128 stands for zero in the data rows.
Two rows play each game, the first against the second. How much does the first row win by? 20 is about a draw, 40 a big win and 0 a big loss. Wins can go round in a circle: one row can beat a second, the second a third and the third the first. Each row has two weighted sums of its numbers, A and B, taken from their middle values. A row wins by its A times the other's B, less its B times the other's A.
[162 128 108 185 227 255  94  99 139 123 107 126 129  68  89 100 115  82 107  85  86]
[152  93 101 142 255 200 100 100 128 102 101 104 105  62  74  85  85  80  91  83  60] -> 14
[197 101 167 182 103 145  84 101 101 105  85 172 212 105  99 108  99  89 119 117 112]
[130 143 104 137 142 119  99 141 111 107 195 120 108 125 130 138 162 135 161 134 165] -> 29
[140 102  98 177 147 133 178 190 110 228 113 136 107 102  85 149 196  98 111  98 102]
[105 237 107 102 110 107  45 116 131 131 156 106 128 134 133 143 129 188 136 114 143] -> 32
[108 150 138 122 109 120 114 183 130 164 140 112  96 120 114 152 171 116 142 114 115]
[154 162 105 106 113 103 112 106 115  95 152 170 137 165 152 136 124 140 143 123 156] -> 20
[105 108  96 110 119  94  81 117 192 120 109  97 118 189 157 129 128 177 103 160 143]
[129 133 129 113 118 105 152 185 169 119 139 115 111 107 135 164 184 134 137 124 130] -> 20
[100 143 204 103 118 175 159 106 129 102 107 116 109 147 116 130 134 102 115 131 117]
[136 142 106 103 111 103  88 109  98 101  92 140 167 147 178 102 125 119 119 127 160] -> 20
[123 110 157 107 151 135 121 116 101 107 104 130 137 113 163  80 105  97 107 122 130]
[102 167 126 138 116 113 173 164 104 185 134 130  92 115 156 169 151 118 147 146  97] -> 6
[147 118 135 114 142 182 146 102 101 105 128 127 118 108 139 127 117 106 124 152 103]
[104 111 138 102 118 137 119  98  97  94  97 152 141 208 142 124 118 116 133 152 148] -> 5
[156 173 107 115 110 101 120 142 116 101 163 147 189 110 115 136 110 135 139 134 111]
[111 115 182 147  96 103 192 215  96 187 137 122 102 123 134 131 137 125 112 116 111] -> 12
[137 112 171  89 119 162 119 126  99 103 104 112 113 138 134 118 129 103 127 129 129]
[141  95 175 129 141 165 107  87  88  97 150 149 103 119  84 114  92  97 127 139 117] -> 27
[115 100 101 107 167 125  86 100 208 104 107 125 109 111  95 114 114 107 137 141 120]
[121 107 110 108 139 165 139 123 163 114 112 113 130 124 135 122 125 142 133 175 123] -> 29
[168  99 129 109 166 109 115  89 109 100 116 136 106 106 162 103 103  85 129 106 110]
[ 94 106 114 112 136 113 136 196 208 166 103 111 118  93 113 119 139 148 121 124 126] -> 22
[101 138 108 111 111 107 103 119 132 123  93 131 102 172 131 133 145 135 141 132 176]
[152 115 101 106 113 150 111  87 102 103 173 111 147 133 143 123 123 118 130 157 131] -> 29
[114 161  94 114 104 105 104 157 138 109 145 123 109 149 149 147 147 132 138 107 131]
[117 121 107 107 106  81 105 126 162  94 144 128 119 165 157 142 105 128 131 138 173] -> 18
[110 127 108 104 102 108  92 129 181 114 148 119 100 139 151 109 142 113 144 120 147]
[106 189 122 105 117 158 144 101 101 113 107 136 107 151 118 140 127 131 139 187 101] -> 24
[101 131 105 115 126 109 154 110 148 131 146 133 117 160 145 144 133 144 116 158 158]
[125 128 108 158 158 126 130  80 103 180 142 107 108  96 101 132 128 126 139 122 106] -> 5
[ 99 131 110 124 110 111 114 144 179 130 199 105 141 150 141 156 141 166 148 143 131]
[ 95 115 105 108 103 111 111 163 184 134 131 143 102 139 153 137 171 127 137 129 137] -> 20
[183 105 167 122 121 168  77 120 108  86 142 139 186 122 157  98 125 103 122 116 137]
[164 120 130 106 116 120  96 105 103 106  99 203 193  91 121 148 117  97 105 107 128] -> 14
[164  82 173 202 120 161 152 255  97 255 104 201 110  68  96  99 133  87  97  86  88]
[116 193 105 111 133 106 117 119 121 112 163 105 142 154 128 139 115 166 129 124 144] -> 24
[149 102 195 184 142  89 199 138  97 128 140 107 112 107 117 112 127  81 129 122 117]
[157  91 162 178 111 111 153  93 102 122 133 109 148 116 131 107  99 115 152 112 130] -> 7
[131 111 112 107 113 110 105 111 105 100 100 138 151 143 145 115 119 107 111 153 153]
[124 108 111 169 145 109  96 103 110 104  86 154 157 117 155  94 133  96 119 109 163] -> 16
[135 101 176 178 116 252 171 113  95 148 114 142 121  96 109 156 143 113 123 112  88]
[104 120  83 110 116  98 108 105 176 114  97 137 138 184 138  96 128 129 123 132 161] -> 8
[137 163 106  92  90  91 100 119 156 108 144 117 109 129 146 108 143 129 124 114 127]
[225  94 150 229 155 124 106 104 113 149 103 101 219 101  87 104 116  92 118 111 100] -> 15
[106 166 123 104 144 124 114 127 146 100 131 116 128 133 128 142 135 168 164 141 141]
[131 122 110 108 119 108 114 143 145 162 108 105  98 176 143 105 142 143 126 140 124] -> 27
[154  94 118 168 114 208 161 132 134 110 118 112 105  93 113 223 141 107 128 136  96]
[159  97 128 138  90 189 180  90  86 104 130 132 124  89 109 167 137 114 137 133 107] -> 32
[105 127 106 130  94  98 126 139 195 115 116 124 121 193 152 166 138 146 130 151 181]
[224 102 156 145 107  89 101 111  89  99 106 172 217  98 138  99  99  77 105  93 124] -> 15
[165 159 110 117 126 111 102 160 106 147 180 116 123 104  95 141 117 139 141 101 123]
[104  99 248 107 114 201 163 101  98 111 113 139 122 110 119 115 110  97 108 156 119] -> 19
[136 101 107 139 106  94 131 146 198 104 200 106 143 128 132 136 116 125 125 126 117]
[184  99 138 120 130 109 100 104 102  98  93 162 113 100 156  85 119 120 112 101 108] -> 10
[109 171 105 119 100 104 125 176 142 149 178 122 104 137 136 139 140 195 124 124 118]
[ 92 150 139 138 109 160 143 168 107 168 143 117 109 124 138 192 194 120 130 127 103] -> 22
[111 106 109 137 125 106 116 154 166 134 185 122 113 115 118 161 139 129 132 152 136]
[101 120 124 112 135 114 143 131 160 132 134 109 136 180 159 108 127 166 135 187 133] -> 17
[170  97 149 157 111 129 110 102  95 110 117 145 192 114 134 106 110  99 118  95 143]
[125 102 120 116 114 255 105 117 104 104 105 125 117 131 126 130 121 100 132 130 120] -> 34
[162  91 208 119 119 146 145 101 100 104 102 156 186 110 114 109 114 106 126  66  92]
[125 102 132  83  95 132 103  97  94  96 119 148 162 140 174 109 110  98  89 125 129] -> 14
[208 101 212 147 122 136  92 114 119 117 106 195 224  88 101 118 103  95 101  95 107]
[161  75 172 194 122 128 124 104 103 132 126 133 195 106 123 110 113 104 134 107 119] -> 18
[108 163 105 116  95 109 122 104 166 141 110  84 100 132 124 134 121 177 142 130 133]
[148 149 128 140  88 112 107 194 121 163 142 132 113  97 123 134 165 120 145 110 108] -> 19
[142 201 111 116 124 113 140 119  97 101 110 145  96 150 193 114 110 129 121 118 221]
[112 116 106 107 116 128 111 100 135 113 135 126 146 206 186 124 125 127 138 141 168] -> 26
[110 140 114 135 138 161 126 137  89 136 107 144 104 122 127 112 120 132 143 136 122]
[100 124 115 107 135 115 140 104 105 113 116 142 123 215 163 136 116 120 135 150 137] -> 16
[115 155 130 136 119 108 113 182 134 125 211 116 108 103 122 122 145 130 112 123 121]
[149 126 144 128 140 141 125 107 114 144 125 104 156 110 101  90 152 128 138 136 149] -> 8
[117 151  94 125 134 106  94 111 134 121 159 112 145 122 122 127 105 158 160 119 130]
[112 114 109 116 171 108  99  92 103 120 118 122 149 150 152 124 133 115 154 138 157] -> 20
[148 167 113 124 146 111 110 103 108 111 175  78 106 106 128 121 136 124 155 121 114]
[107 143 103 120 110 106 119 150 167 131 144  98 109 113 151 138 138 161 124 126 150] -> 36
[183 106 142 131 134 110  94 101 103 116 103 170 203  96 140 103  98  71  98 103 136]
[147  98 186 192 106 216 113 156  92 114 146 207 117  90 127 110 127 103  83  90  94] -> 20
[100 141 105 121 131 113 117  97  99 103 100 120  84 182 158 135 124 137 125 143 138]
[118 141  99 111 111 107 108 113 121 124 135 126 175 144 139 126 140 148 137 130 171] -> 20
[113 108 108 118 178 107 145  99 152  95  57 144 112 137 148 127 132 117 133 133 155]
[106 170 111  96 109 116 107 126 153 108 141 124  85 177 180 129 140 124 101 138 140] -> 16
[100 142 111 111 133 133 130 115 143 147 113 106 110 164 123 136 140 148 141 146 121]
[164 107 136 194 117 173 100 165 126 159 176 108 103  60 109 113 147 102 118  93 101] -> 28
[ 96 158 107 107 131 103 109 111 178 132 177 114  96 165 119 133 139 183 127 156 143]
[155 103  93 137  78 129 138 144 157 161 118 127  84  97 115 144 205 113 133 112 146] -> 10
[116 107 140 172 121 179 202 159  94 206 110 133 113  96 103 156 173 103 128 131 113]
[105 149 155 113 115 140 135  99  86 114 129  93 119 154 129 133 114 129 133 171 113] -> 22
[180 100 157 131  86 153  91 111 100 103 110 147 125 125 144 110 120 108 118 117 153]
[156  85 112 154 189 130  99 117 193 116 125 110  99  95 118 125 127 106 120 110 113] -> 23
[128 116 102 191 206 213 144 101  91 147 117 109 109  86  97 118 148  87 125  97 107]
[148 110 108 122 103 113 153 116 149 110 122 112 149 136 140 132 144 148 159 119 146] -> 12
[125 143  96 101 114 105 123 102 136 104 122 104  91 133 155 158 128 139 151 154 140]
[109  96 161 145 138 113 165 228 112 189  99 108 108  94 129 112 122 126 101 127 118] -> 25
[126  77 121 114 129 187 136  97 104  91 139 108 158 132 113 119 129  98 132 192 127]
[186  89 149 140 117 102 110 100  98 103 124 186 204  72 124 102  88  84 117  72 125] -> 11
[150 162 113 107 103 119  90 112 108 104 129 159 180 131 160 133 117 124 116 144 116]
[108 162 126 104 115 109 143 119 125 129 172 122 131 168 150 137 125 171 143 167 137] -> 19
[102 162  96  93 121  96 104 122 155 127 148 109 100 169 141 154 141 152 161 166 149]
[101 171 107 121 104 110 156 142 160 161 163 123 109 131 127 133 145 235 147 112 155] -> 28
[105  86 177 180 122 200 215 185 102 216 100 122 103 116 102 161 178 107 119  72 103]
[131  90 255 111 102 159 178 105 105 101 128 144 134 109 100 113 117 106  80 119 102] -> 22
[104 138 108 132 144 197 104 100 106 103 174 128 108 125 122 151 128 116 164 169 116]
[142 105 125 144 120 143 106 130  97  97 134 120 106 152 162 139 131 123 130 143 161] -> 16
[111 188 107 103 126 110 129 107 102 151 129 138 116 141 108 166 134 158 146 138 116]
[104 171 108 123 152 107 110 116 116 119 181 118 108 148 123 142 125 167 142 149 113] -> 25
[107 142 129 147 139 153 173 167  70 159 119 109 113 120 115 131 101 111 117 140 105]
[116 142 107 105 128 111 158 174 151 171 145 145 108 147 119 164 163 183 144 134 127] -> 19
[107 110 104 101 150 113 120 155 182 144 151  99 115 109 123 177 148 137 147 120 120]
[113 167 117 119 130 117 103  97  97 108  91 156  61 153 166 121 114 138 143 118 185] -> 21
[102  96 117 113 105 108 122 170 216 134 117 107 122 114 124 137 144 123 136 107 134]
[167  99 106 140 169 110 140  79 116 105 103 162 126  81 125  92 112  77 103  87 123] -> 14
[ 77 133 128 116 134 106 168 135 151 157  95 140 131 162 133 137 119 151 136 138 132]
[116 116 173 123 121 176 166 166  86 162  92 118 104 159 113 130 132 131 120 148 109] -> 24
[106 109 207 117 114 174 160 170 104 109 110 110 102 132 128 110 153 114 138 141 119]
[114 156 122 147 141 109 177 141 103 189 157 111 108  79  99 195 152 146 144 123 112] -> 15
[107 133 111 167 159 124 142 139  89 144 123 108 135 113 116 142 128 147 133 142 109]
[115 100 100 107 146 114 104 102 119 111 112 184 116 126 165 106 111  97  99 125 168] -> 24
[103 161 109 112 109 107 106 135 195 105 173  99 125 120 125 123 121 191 130 110 138]
[ 96 174 126 113 103 114 167 192 136 175 153  95 104 124 136 145 150 173 142 127 109] -> 13
[247 173 103 146 141  75 122 223  87 127 135 169 174  69  89  80 123  87  99  95  92]
[123 111  88 137 128 135  97 154 185 116 184 106 107 112  99 128 146  98 146 120 103] -> 20
[101 134  97 125 116 101 143 152 186 125 172  96 112 133 130 141 133 152 133 163 134]
[128 106 141 100 118 141 104  97 125 106 116 145 140 167 157 111 106 100 120 121 130] -> 26
[ 99  85 154 149 109 109 205 254 137 230 112 116 107 126 103 134 169 121 110 103  77]
[147 108 107 142 221 151 178 105 102 105 105 120 145  94 102  95  94  81  93  96 111] -> 25
[116 152 107 139 136 112 103 119 101 104 171 112 150 135 133 134 144 152 130 152 120]
[104 148  98 113 114 120 126 101 138 104 116 107  77 213 170 151 152 144 163 179 147] -> 6
[160  93 167 126 114 136 115  93  87  91  98 150 207 137 131 107 108  99 113 117 114]
[209 126 185 172 132 114  93 121 111 149 141 106 160  63 123  86 123 116 112 102 125] -> 14
[145  89 222 125  96 120 168  93 121  93 109  93 149 110 105 117 111 104 164 101 123]
[ 97 115 159 130 143 173 187 136 101 187  99 125 102 123 104 162 126 126 123 143 108] -> 20
[148 106 180 159 129 131 144 141 100 148 116 189 140  82 106 130 135 107 128 103  96]
[103 135 164 117 112 101 147 139  99 166 133 126 118 142 128 127 134 155 137 124 118] -> 25
[135 167 108 107 117 108 107 109 121 114 144 158 122 148 165 109 120 140 122 114 171]
[115 169 114 112 116 108 114 115 111  98 137 101 156 185 145 140 123 138 156 147 145] -> 22
[137 148  93 104 112 116 129 105 102 101 104 148 122 131 255 121 124 105 115 123 146]
[135  99 149 110 127 152  83 109 116  90  98 172 165 119 157 112 123 112 122 128 164] -> 24
[156  93 102 117 137 110 101 104 133 102 125 160 178 154 180 112 124 113 129 122 200]
[113 136 105 100 113 115 106 107 160 142 165 130  83 154 126 140 123 177 146 163 132] -> 29
[155  94 131 122 110 118 108 111  95 112 116 130 182 123 192 102 108 103 118 112 152]
[111 181 107  92 113  98 135 136 147 128 161  94 112 150 112 167 141 177 138 133 126] -> 19
[157 110 162 101 134 128 103  81 111  97 105 112 179 120 172 109 136  95 134 127 134]
[105 123 130  95 104  97 134 130 148  96 154 125 152 176 133 145 141 139 122 148 168] -> 21
[114 171 102 108 108 112 120 136 143 109 160 123 123 112 119 135 128 155 152 119 134]
[164  83 178 148 110  99 112 112 101  96  97 131 191  91 129 128  70 104 139 149 115] -> 18
[111 114  99 100 207 154 105  97 102 119  91  89 107 104 126 105 101  94 135 103  97]
[106 124 160 137 112 195 188 129  86 151 119 117 108 113 119 175 151 117 135 168 108] -> 23
[120 137 185 124 109 189 169 193 124 172 113 121 107 124  93 107 134 109 127 130 117]
[113 161 113 103  97 177 128 136 135 140 128 114 105 144 128 163 131 139 128 165 119] -> 27
[126 154 101 123 124 113 160 168 170 141 177 107 154 120  99 133 138 157 148 120 119]
[101 192 102 102 109 107 104 107 125 122 162  68  98 161 125 170 125 174 149 130 130] -> 19
[104 180 101 112 128 110  99 126 144 136 160  99  98 127 144 141 141 211 131 140 134]
[ 99 127 141 145 148 165 140 105 102 135 160 130 107 131 122 148 118 140 131 148 112] -> 15
[162 158 109  99 113 128 107 101 107 103 127 163 173 124 147 137 103 132 126 140 123]
[104  92 150  97 188 161 156 102 104 104 138 128  81 127 122 117 112  93 171 123 100] -> 20
[142  90 227 120  98 164 138 113  93 118 119 181 142 112 151 125 105  88 112 126 126]
[232 101 181 210 136 139  93  59 104 100 120 157 215  82 108  96 105  83 104  89 121] -> 14
[128 142 107 110 108 140 133 112 118 121 110 102 107 182 135 140 145 159 141 164 148]
[239 102 195 200 111 133 102 107 102 107 117 152 240  91 116  97  94  91 117  96 104] -> 22
[165 146 132 137 183 107 101 136 115 114 113 119 183  95 104 110 110 111 139  94 107]
[ 92 170 108 109 122 100 116 119 192 142 132 104 106 119 116 155 137 162 154 136 119] -> 20
[122 168 102 119 113 108 115  77 149  92 130 145 172 158 141 108 121 139 107 105 170]
[104 127 238 115 142 174 223 122 107  97 109 133  85 123 116 127 115 103 138 118 132] -> 27
[110 121 146 131 117 116 143 100 113 108  94 139 115 133 133 142 116 129 162 128 137]
[106 140 137  91 153 129 135 150 115 146 119 109 117 175 127 154 125 130 128 147 123] -> 16
[114 185 111 106 110 125 158 152 163 144 143  92 104 159 126 146 133 212 139 148 134]
[ 93 183 109 106 131  93 102 112 110 159 124 127 115 149 121 124 108 177 116 129 143] -> 25
[115 160 110 109 112 107 123 146 138 129 123 111  97 157 131 131 130 193 135 166 119]
[105 139 110 105 118 100 116 105 105 113 113  99 130 181 151 134 111 139 150 162 146] -> 16
[106 150 108  96 105 104 159 153 119 132 147 109 114 161 122 155 138 191 146 159 118]
[125 117 134 174 245 138 243  90 102 117 100 104 135  88 100 127 104  95 109  69 110] -> 27
[104 162 138 106 110 158 145 128 143 120 118 127 115 171 130 155 102 140 132 175 112]
[225  99 248 219 104 184 143 103 115 100 100 177 223  78 106  95  90  81  93  74 120] -> 9
[112 175 145  99 102 108 138  97 101 102 167 126 101 152 105 166 141 125 138 167  96]
[112  86 128 142 115 167 113 102  81  89 102 176 143 151  80 106 108 112 108 126 160] -> 19
[ 92 101 136 156 175 129 119 160 106 182 121 137 116  88  95 139 128 120 125 106  73]
[109 167 104  96 101  91  34 112 133 126 130 112 150 158 137 149 126 168 153 121 143] -> 20
[105 151 142 106 106 131 157 121 143  80 107 119  99 152 120 145 135 133 151 140 129]
[ 99 116 145 122 106 108 149 180 157 134 158 103 103 146 132 137 137 150 125 117 121] -> 6
[110 104 174 176 121 186 186 152 108 196 106 136 107 106 112 159 131 108 114 135 116]
[130  97 110 106 111 104 126 103 114 112 104 145 141 157 156 105 113  96  85 107 144] -> 25
[134  75 148 107 120 203 132 100 104 102  99 112 109 136 150 119 118  78 136 124 111]
[113 150 104 105 116  96 103 115 139 129 141 114 131 222 177 153 129 156 136 138 130] -> 27
[144 115 241 175 115 174 138  76  95  99 111 135 173 137 129  94  94 111  98 112 116]
[128 149 126 128 113 139 113 169 113 175 145 112 116 114 129 165 233 118 124 122 127] -> 5
[101 136  97 107 116 133  96 125 179 105  91 135 140 134 144 122 124 130 123 197 129]
[155 111 127 170 156  98 131 151  95 177 178 142 156 101 107 106 120 120 115 140 100] -> 23
[127 173 100  87 126  84 110 123 165 118 125  95 148 126 152 132 132 167 132 118 141]
[110 150  94 101 109 148 133 113 126 120 112 126 110 179 152 143 129 159 131 162 124] -> 18
[113 125 148 166 137 164 165 128 110 163 102 110  83 108 109 151 133 120 128 145 117]
[169 100 236 135 154 158 137  93 104 108 103 170 186 124 119  93 115  86 118  99 124] -> 20
[104 118 159 107  68 114 152 206 154 193 187 121  96 120 122 151 187 123 101 115 108]
[ 99 116 111 116 108 117 134 134 111 137 134 129 107 167 114 143 144 137 135 125 113] -> 19
[129 147 108  95 116 120 153 137 122  94 139 100  95 164 127 165 101 157 152 175 123]
[159  94 199 109 145 146 178 155 160  99 115 160 133  88  96  94 113  86 100 124 102] -> 6
[102  95 112 107 226 150 102 142 229 105 141 105 114  88 100 136 120 101 142 114  94]
[186  99 121 223 107 206 176  97 105 125 101 117  95  97  89 122 125  97 112  75  91] -> 39
[117 102 177 203 114 154 207 217  90 252 105 144  82  79 100 128 165  96  96  75  80]
[111 145 114  97 126 140 153  87 149 100 113  98 106 156 138 145 127 150 131 186 129] -> 12
[ 99  87 117 135 128 106 180 109 152 108 136 106 143 128 117 126 127 135 137 126 136]
[164 150 107 146 177  90  91 181 107 157 121 179 159  85 113 119 105 116 124 111 107] -> 19
[110  93 163 144 162 125 160 163 112 179 113 144 109 113 102 114 104 118 118 125 111]
[109 151 105 106 105 112 126 155 166 138 107 116 112 122 134 112 147 149 131 107 109] -> 20
[ 96 148  99 114 120 113 131 153 159 144 146  89 112 134 111 143 137 218 142 113 130]
[141  77 123 130 108 125 159 187 193 200 110 105 102  84 121 147 255  88  98  55 116] -> 23
[ 97 140 116 102  93 125 121 144 177 144 176  99 113 124 123 117 134 168 146 141 120]
[173  97 115 134 136 111  94 100 111 102 102 151 151 106 162 107  93 113 103 102 182] -> 21
[104 104 111 130 206 163 138 146 107 103 186 102 129 137 131 115 100 122 127 177 121]
[137 123 108 113 131 119 110 107 104 116 107 230 129 159 131  94 112  89  93 113 145] -> 20
[118  93 110 125 103 122 101  91 106 108 100 175 164 135 135 112  87 126 119  95 115]
[130 100 119 107 194 177 160 110 115  99  81 135  93  87 118 128 119  78 109 124 112] -> 20
[132 138 114 143 109  48 122 112 138 113 140 125 172 116 127 130 111 137 154 139 126]
[162 148 121 118 120 118 104  89 109 118 132 190 164 124 109 142 116 138 112 124 105] -> 13
[102 110 156 125  96 167 152 212 116 174 149 101 104 126 113 111 157 108 142 171  97]
[138 138 167 102 108 189 162 141  94 114 128 108 108 117 114 167 139 102 135 134 119] -> 14
[107 139 146  99 106 103 125 108 107 102 101 158 108 255 143 133 138 141 146 146 144]
[239  83 183 181 110 109 108  98  94  98  97 198 214 101 121  87 131  77  95  87  95] -> 33
[ 82 150 109 117 140 105 154 189 127 187 131  98 113 125 114 152 131 169 127 122 108]
[ 91 103 183 117 141 171 155 108  96  95 115 112  99 151 131 102 131 129 133 166 115] -> 20
[127 140 111 109 114 104 107 163 154 140 140 170 113 139 118 118 130 126 124 138 139]
[160 118 157 141 111  94 127 112 105 109 119 167 181 118 112 133 115 120 124 122 126] -> 18
[119 104 112 111 113 109  99 125 157 117 125 130 168 131 128 127 138 134 127 131 152]
[173  94 175 159 113 130 122 102 106 114 102 154 180 125 140 121 127 115 141 127 126] -> 26
[140  87 110 177 158 129 173 153 123 192 104 131 110 100 102 142 188  95 121  99 105]
[152  86 106 191 172 197 108 172 145 185 132 117 104  79  92 116 145 100 105  80  95] -> 11
[ 89 171 105 113 111 111 102 145 151 143 154 111 122 127  95 142 125 134 136 132 112]
[ 93 154 122 102 110 103 122 171 146 137 147 115 106 145 118 144 138 144 137 142 124] -> 21
[181 113 159 121 170 100 102 103 121 103 101 163 174 103 116  90  93  85  99  91 103]
[112 202 104 118  99 107 103 157 148 126 184 112 108 131 126 154 147 170 124 141 154] -> 17
[127 102 125 186 146  86 138 164 111 191 147 132 131 129 104 123 128 123 129 107  96]
[105 133 135 103 114 145 161 129 112 109 101 119 104 178 127 146 130 141 138 175 128] -> 12
[116  98 103 111 131  90  98 120 168 155 111 173 115 167 138 110 118 124 126 137 168]
[153 183 123 112 109 162 131 109 100 109 142 131 106 121 110 195 153 123 148 152 124] -> 22
[122  86 145 176 211 209 165 102 116  97  90 146 109 100 106  99  82  84 108  97 102]
[104 171 109 103 106 107 123 129 159 120 192 121 106 141 128 128 105 173 124 161 129] -> 16
[107 169 108 108 120 100 108 125 131 102 172 146 108 130 143 153 133 164 137 149 131]
[108 138 110 117 131 100 127 174 135 146 161 105 115 134 123 130 132 200 150 126 129] -> 16
[101  91 102 107 102 110 139 114 180 114  91 120 100 182 140 121 127 159 146 161 142]
[155  97 134 128 100 103 104 111  98  88 106 162 188 129 191 109 103  93 112 116 155] -> 8
[ 98 117  90 120 171 142 109 121 155 105 124 106 109  87 121 106  84 143 129 187 116]
[111 105 108  97 103 110 136 119 222 113 151 108 137 133 133 147 130 180 136 128 142] -> 18
[ 99  84  96 107 119  88  99 118 152 116 106 164 145 140 149 103 129  82 112 107 138]
[ 97  98 192 125 100 100 156 131 112 154  98 118 125 171 138 119 138 141 151 133 127] -> 18
[169 119 116 120 166 101  97 115 101 105 108 167 175  79 124 103 108  85  99  91 144]
[155  80 135 114 140 127 133 106  88  89  93 177 179 148 142 149 129 104 122 128 138] -> 31
[125  79 107 102 110 109 117 164 198 131 137 104 108 120 100 153 154 147 150 129 133]
[139 148  92 105 106 116 108 144  96 134 150 106  84 121 120 174 142 145 136 130 134] -> 25
[104 123 171 146 133 137 181 174 102 212 113 121 125 106 119 135 118 129 136 110  98]
[104 152 153 116 112 114 125 141 133 162 176 118  95 147 126 133 123 162 141 136 121] -> 16
[100 130 111  88 112 121 170 115 158 106 186 100 109 162 130 142 136 171 141 161 132]
[174 132 161 124 107 120 113 112 100 101 122 147 161 104 118 126 129 113 146 118 113] -> 18
[161 200 104 107 106 109 104 103 114  94 132 144 138 110 131 134 115 116 136 126 116]
[120 109 119 108 133 156 123 122 170 113 124 139 113 159 105 135 113 110 129 255 144] -> 16
[144 176 115 108 115 118 105 148  75 104 134 158 147 110 132 125 106 122 122 112 139]
[196 109 110 192 189 140 131  96 174 109 112 100 105  86 107 108 101  95 107 102 102] -> 18
[ 90 161 108 121 116 110 103 156 192 114 186  96 112 143 141 126 152 154 167 103 122]
[118 110 107 118 126 140 136 107 196 101 129 106 153 144 125 140 144 134 127 154 128] -> 20
[115  92 123  98 116 175 136 134 214 110  99 111 148 116 121 118 122 113 123 204 134]
[136 135 129  98 130 168 136 104 105 141  98 101 109 140 130 165 152 104 142 125 139] -> 35
[110 131 109 101 116 103 135 110 134 119  97 151  98 155 134 154 137 162 130 136 173]
[139  98 181 219 103 171 177 237 106 250 113 158 105  75  92 115 151  67 109  50  97] -> 18
